In the data rows, 128 means zero.
Some points:
[ 96  78 137 131 144  80 118 121 112 101 128 110 111 101  98 132 105  82 103 144 156 136 180 146]
[157  78 159 114 128 113 112 137 143 151  36 123 140 165 122 115  98 116  45 118 110 131 154 102]
[127 165  99 143 107 176 112 130 121 135 168 167 128 130 130 119 127 127 169 116 112 157 150 127]
[150 155 140 110 124 118 132 118 145 131  97  93 167 139 107 129 133 155 148 126 171 158  97 136]
[162  81 165 127 122 111 106 137 146 153  48 125 132 168 128 112 108 118  56 124 100 126 152 106]
[ 84  87 121 124 155 115 166 127 142  88 201 123  87  77 105 135 132  94 133 162 133 104 157 152]
[ 80  88 125 126 161 111 172 127 133  88 200 124  87  77 105 137 138 100 139 170 132 104 150 160]
[116 166  85 142 118 147  75 111  63 112 175 156 111 117 144 152 123 128 192 100 144 120 130 120]
[158 118 157  96 175  73 150 112 145 150  85 144 118 130  76 149 116 126  87 126 142 132 156 109]
[ 84 119 110 135  92 159 151 136 170 128 127 124 135 146 155 120 135 146 158 126 142 126  72 148]
[157  72 161 113 121 110 113 138 141 149  37 123 144 172 122 117 101 117  45 117 104 133 151 101]
[162 120 155  93 181  75 154 116 144 149  85 146 118 132  74 141 113 121  83 127 139 131 149 108]
[ 98  82 141 131 151  87 120 123 107  96 129 113 106 105  98 133 106  87 106 153 159 138 179 146]
[120 160  98 149  91 176 106 136 121 121 174 160 135 124 138 109 122 123 163 110 122 173 156 119]
[103  88 133 141 140  87 114 126 109 100 144 124 113 111 115 128 103  85 123 139 152 133 160 147]
[ 91 123 117 137 101 158 149 131 167 126 119 119 135 146 147 128 132 141 156 122 139 121  72 143]
[159 141 111 132 119 154 109 138 130 158 128 124 139 131 146 126 129 124  97 113  94 113  94  96]
[ 95 107  95 136 144 107 119 139 103 101 216 133 104  90 141 139 109 100 131 146 164 139 143 117]
[107 147 113 163 117 121 158 126 127  91 125 111 149 142 183 159 166 143 143 151  94 101  51 147]
[154 156 142 113 125 115 130 124 138 136 100  98 163 136 108 132 133 154 145 125 172 152 103 132]
[134 141  89 156 110 134 108 138  94 114 167 153 138 124 155 154 117 114 151 116 152 144 124 105]
[123 158 101 140 101 172 100 139 119 129 173 163 127 130 136 116 121 126 169 118 116 162 157 120]
[157 123 150 102 178  80 143 109 138 148  98 132 115 128  75 139 124 125 103 130 154 120 162 112]
[120 127 134 114 102 166 145 135 179 136  88  93 144 134 129 117 147 146 151 104 156 150 100 159]
[106 152 149 121 143 147 116 135  98 151 193 107 147  71 127 109 111 185 167 104 143 110 142 144]
[102  82 138 133 146  85 119 126 106 104 137 123 109 108 103 129 105  88 115 146 157 139 169 146]
[105 152 113 161 117 126 153 128 126  93 124 112 145 138 182 166 171 147 143 159  96 104  54 145]
[156  81 157 120 125 105 113 138 144 149  42 125 145 165 116 112  99 118  40 119 103 136 152  99]
[129 176 107 153 110 153 131 111  99 122 149 164 111 143 164 123 162 131 162 135  61 129 132 137]
[156 122 120 127 132 141 112 135 148 161 119 127 122 127 140 122 131 130  85 108  89 107 102  81]
[154 132 119 125 126 144 108 130 145 158 120 128 128 135 142 122 126 129  84 111  92 106 106  84]
[107 158 154 124 145 155 118 138  96 153 192 108 143  71 132 111 116 184 170 105 142 112 143 140]
[175 154 170  80 153 109 169 127 119 152 121 111 140 115  86 110 124 177 134 136 178 111 145 140]
[133 176 107 149 113 157 129 115 108 132 150 171 110 138 156 124 159 125 157 134  70 132 128 140]
[154 151 138 109 123 114 125 127 141 134 100  89 164 139 112 135 134 153 151 129 173 156 101 137]
[ 79  86 125 127 155 115 165 122 138  90 200 124  86  74 107 137 131  97 140 165 131 106 152 156]
[154 156 144 112 129 116 128 122 136 137  97  97 165 136 107 128 138 148 148 120 175 152 105 138]
[128 172 109 152 110 153 129 109 104 120 142 166 111 143 153 121 159 121 161 130  71 136 125 135]
[195 117 141  87 164 112 128 136 154 144  76 122 107 144 117 127 133 121  60 108 117 113 137  94]
[158 112 132 126 130 136 111 138 144 152 115 132 118 128 139 123 124 128  78 113  96 107 100  75]
[149 155 142 115 126 115 129 128 145 133 100  97 158 135 111 132 138 151 149 124 173 155 101 140]
[ 81 125 115 136 102 155 144 135 173 124 121 119 136 149 151 123 136 142 158 124 133 124  68 144]
[124 162  83 149  90 159  80 132  76 113 183 158 118 139 169 117 112 114 159 120 150 156 159 117]
[102  77 137 129 149  84 113 126 111  97 127 115 110 103  98 134 108  81 108 152 158 141 176 148]
[154 119 153  99 178  85 146 110 136 149  94 132 115 133  74 139 126 124 111 133 156 120 165 113]
[203 122 139  88 172 112 126 134 152 144  79 121 110 142 109 129 133 128  62 112 114 113 141  98]
[117 157 103 148  95 173 104 143 126 121 174 168 130 131 140 109 122 121 171 110 124 168 160 115]
[107 144 115 154 130 123 167 106 101 114 139 161 113 131 155 162 169 111 164 157  63 100 100 144]
[ 81 114 116 141  95 155 151 134 165 123 127 118 137 143 157 124 145 144 155 135 137 113  76 156]
[105 159 143 125 143 155 115 132  96 142 186 110 150  74 126 107 111 176 173 108 144 111 139 142]
[ 80 114 110 133  94 155 147 140 167 123 122 117 130 136 156 125 138 141 156 125 140 121  69 154]
[171 177 102 131 113 175  92 139 116 155 145 139 141 132 156 119 134 136 126 116  91 115  97 108]
[127 161 100 144  97 176 108 132 127 130 171 166 126 137 133 110 125 125 168 111 119 165 150 125]
[162  76 156 116 127 106 107 137 145 151  37 123 142 169 115 117  98 113  43 114 109 133 154 102]
[ 79 115 113 152  93 151 147 129 166 121 130 118 130 144 151 130 143 145 155 131 134 115  71 150]
[175 148 168  86 154 109 168 128 114 157 126 106 141 114  91 108 127 174 132 133 175 112 147 137]
[105 153 115 161 119 121 152 125 133  91 126 112 147 142 189 161 173 140 141 153  97 101  53 142]
[132 173 106 151 110 154 130 111 105 129 149 169 110 136 158 129 162 124 159 130  62 134 129 133]
[101 145 111 160 117 122 156 125 129  88 126 116 151 143 184 164 171 138 138 157  93 105  54 145]
[ 95  81 146 134 148  81 114 126 115  99 129 108 111  98  99 129 108  80 103 150 156 133 182 145]
[125 157 100 143 103 177 107 128 118 132 163 161 125 132 132 112 125 121 171 112 111 154 152 124]
[110 155  94 146 120 148  73 104  60 116 178 151 116 112 135 154 124 127 197  97 134 125 122 116]
[160  76 166 113 118 113 113 141 143 152  35 121 139 171 120 116 100 119  43 119 106 130 152 106]
[ 82  88 122 125 157 114 170 127 132  91 204 123  84  82 106 136 133  95 140 164 135 108 146 155]
[161  81 164 114 121 111 107 138 139 152  34 123 142 172 119 117  97 119  44 116 107 131 148 102]
[174 154 170  83 148 107 169 131 115 157 121 109 138 117  89 111 124 174 133 138 176 107 145 137]
There is one direction along which these points spread out most. How many in every 100 of the points above lie lower along it than each point below? Round to a whole number. More than half of the points above lie lower than the first one.
[ 84 119 110 135  92 159 151 136 170 128 127 124 135 146 155 120 135 146 158 126 142 126  72 148] 38
[157 123 150 102 178  80 143 109 138 148  98 132 115 128  75 139 124 125 103 130 154 120 162 112] 82
[158 118 157  96 175  73 150 112 145 150  85 144 118 130  76 149 116 126  87 126 142 132 156 109] 83
[125 157 100 143 103 177 107 128 118 132 163 161 125 132 132 112 125 121 171 112 111 154 152 124] 18
[ 81 114 116 141  95 155 151 134 165 123 127 118 137 143 157 124 145 144 155 135 137 113  76 156] 36
[106 152 149 121 143 147 116 135  98 151 193 107 147  71 127 109 111 185 167 104 143 110 142 144] 30
[105 152 113 161 117 126 153 128 126  93 124 112 145 138 182 166 171 147 143 159  96 104  54 145] 23
[127 161 100 144  97 176 108 132 127 130 171 166 126 137 133 110 125 125 168 111 119 165 150 125] 14
[ 98  82 141 131 151  87 120 123 107  96 129 113 106 105  98 133 106  87 106 153 159 138 179 146] 68
[ 79  86 125 127 155 115 165 122 138  90 200 124  86  74 107 137 131  97 140 165 131 106 152 156] 44
[103  88 133 141 140  87 114 126 109 100 144 124 113 111 115 128 103  85 123 139 152 133 160 147] 55
[117 157 103 148  95 173 104 143 126 121 174 168 130 131 140 109 122 121 171 110 124 168 160 115] 8
[ 81 125 115 136 102 155 144 135 173 124 121 119 136 149 151 123 136 142 158 124 133 124  68 144] 41
[ 80 114 110 133  94 155 147 140 167 123 122 117 130 136 156 125 138 141 156 125 140 121  69 154] 39
[156 122 120 127 132 141 112 135 148 161 119 127 122 127 140 122 131 130  85 108  89 107 102  81] 67
[105 153 115 161 119 121 152 125 133  91 126 112 147 142 189 161 173 140 141 153  97 101  53 142] 26
[105 159 143 125 143 155 115 132  96 142 186 110 150  74 126 107 111 176 173 108 144 111 139 142] 21
[124 162  83 149  90 159  80 132  76 113 183 158 118 139 169 117 112 114 159 120 150 156 159 117] 3
[ 79 115 113 152  93 151 147 129 166 121 130 118 130 144 151 130 143 145 155 131 134 115  71 150] 35
[ 82  88 122 125 157 114 170 127 132  91 204 123  84  82 106 136 133  95 140 164 135 108 146 155] 42
[150 155 140 110 124 118 132 118 145 131  97  93 167 139 107 129 133 155 148 126 171 158  97 136] 59
[157  72 161 113 121 110 113 138 141 149  37 123 144 172 122 117 101 117  45 117 104 133 151 101] 94
[123 158 101 140 101 172 100 139 119 129 173 163 127 130 136 116 121 126 169 118 116 162 157 120] 15
[107 144 115 154 130 123 167 106 101 114 139 161 113 131 155 162 169 111 164 157  63 100 100 144] 20
[128 172 109 152 110 153 129 109 104 120 142 166 111 143 153 121 159 121 161 130  71 136 125 135] 17
[156  81 157 120 125 105 113 138 144 149  42 125 145 165 116 112  99 118  40 119 103 136 152  99] 91
[ 95  81 146 134 148  81 114 126 115  99 129 108 111  98  99 129 108  80 103 150 156 133 182 145] 73
[162  76 156 116 127 106 107 137 145 151  37 123 142 169 115 117  98 113  43 114 109 133 154 102] 98
[203 122 139  88 172 112 126 134 152 144  79 121 110 142 109 129 133 128  62 112 114 113 141  98] 86
[154 151 138 109 123 114 125 127 141 134 100  89 164 139 112 135 134 153 151 129 173 156 101 137] 58
[ 84  87 121 124 155 115 166 127 142  88 201 123  87  77 105 135 132  94 133 162 133 104 157 152] 50
[154 156 144 112 129 116 128 122 136 137  97  97 165 136 107 128 138 148 148 120 175 152 105 138] 62
[157  78 159 114 128 113 112 137 143 151  36 123 140 165 122 115  98 116  45 118 110 131 154 102] 92
[120 127 134 114 102 166 145 135 179 136  88  93 144 134 129 117 147 146 151 104 156 150 100 159] 52
[129 176 107 153 110 153 131 111  99 122 149 164 111 143 164 123 162 131 162 135  61 129 132 137] 5
[ 91 123 117 137 101 158 149 131 167 126 119 119 135 146 147 128 132 141 156 122 139 121  72 143] 47
[158 112 132 126 130 136 111 138 144 152 115 132 118 128 139 123 124 128  78 113  96 107 100  75] 74
[ 80  88 125 126 161 111 172 127 133  88 200 124  87  77 105 137 138 100 139 170 132 104 150 160] 45
[175 148 168  86 154 109 168 128 114 157 126 106 141 114  91 108 127 174 132 133 175 112 147 137] 76
[102  82 138 133 146  85 119 126 106 104 137 123 109 108 103 129 105  88 115 146 157 139 169 146] 64
[ 95 107  95 136 144 107 119 139 103 101 216 133 104  90 141 139 109 100 131 146 164 139 143 117] 33
[160  76 166 113 118 113 113 141 143 152  35 121 139 171 120 116 100 119  43 119 106 130 152 106] 97
[174 154 170  83 148 107 169 131 115 157 121 109 138 117  89 111 124 174 133 138 176 107 145 137] 77
[102  77 137 129 149  84 113 126 111  97 127 115 110 103  98 134 108  81 108 152 158 141 176 148] 70
[134 141  89 156 110 134 108 138  94 114 167 153 138 124 155 154 117 114 151 116 152 144 124 105] 32
[162 120 155  93 181  75 154 116 144 149  85 146 118 132  74 141 113 121  83 127 139 131 149 108] 85
[107 158 154 124 145 155 118 138  96 153 192 108 143  71 132 111 116 184 170 105 142 112 143 140] 24
[ 96  78 137 131 144  80 118 121 112 101 128 110 111 101  98 132 105  82 103 144 156 136 180 146] 71
[132 173 106 151 110 154 130 111 105 129 149 169 110 136 158 129 162 124 159 130  62 134 129 133] 9
[101 145 111 160 117 122 156 125 129  88 126 116 151 143 184 164 171 138 138 157  93 105  54 145] 27
[116 166  85 142 118 147  75 111  63 112 175 156 111 117 144 152 123 128 192 100 144 120 130 120] 2
[175 154 170  80 153 109 169 127 119 152 121 111 140 115  86 110 124 177 134 136 178 111 145 140] 79
[161  81 164 114 121 111 107 138 139 152  34 123 142 172 119 117  97 119  44 116 107 131 148 102] 95
[149 155 142 115 126 115 129 128 145 133 100  97 158 135 111 132 138 151 149 124 173 155 101 140] 56
[110 155  94 146 120 148  73 104  60 116 178 151 116 112 135 154 124 127 197  97 134 125 122 116] 0
[162  81 165 127 122 111 106 137 146 153  48 125 132 168 128 112 108 118  56 124 100 126 152 106] 89
[107 147 113 163 117 121 158 126 127  91 125 111 149 142 183 159 166 143 143 151  94 101  51 147] 29
[154 132 119 125 126 144 108 130 145 158 120 128 128 135 142 122 126 129  84 111  92 106 106  84] 65
[154 119 153  99 178  85 146 110 136 149  94 132 115 133  74 139 126 124 111 133 156 120 165 113] 80
[159 141 111 132 119 154 109 138 130 158 128 124 139 131 146 126 129 124  97 113  94 113  94  96] 53
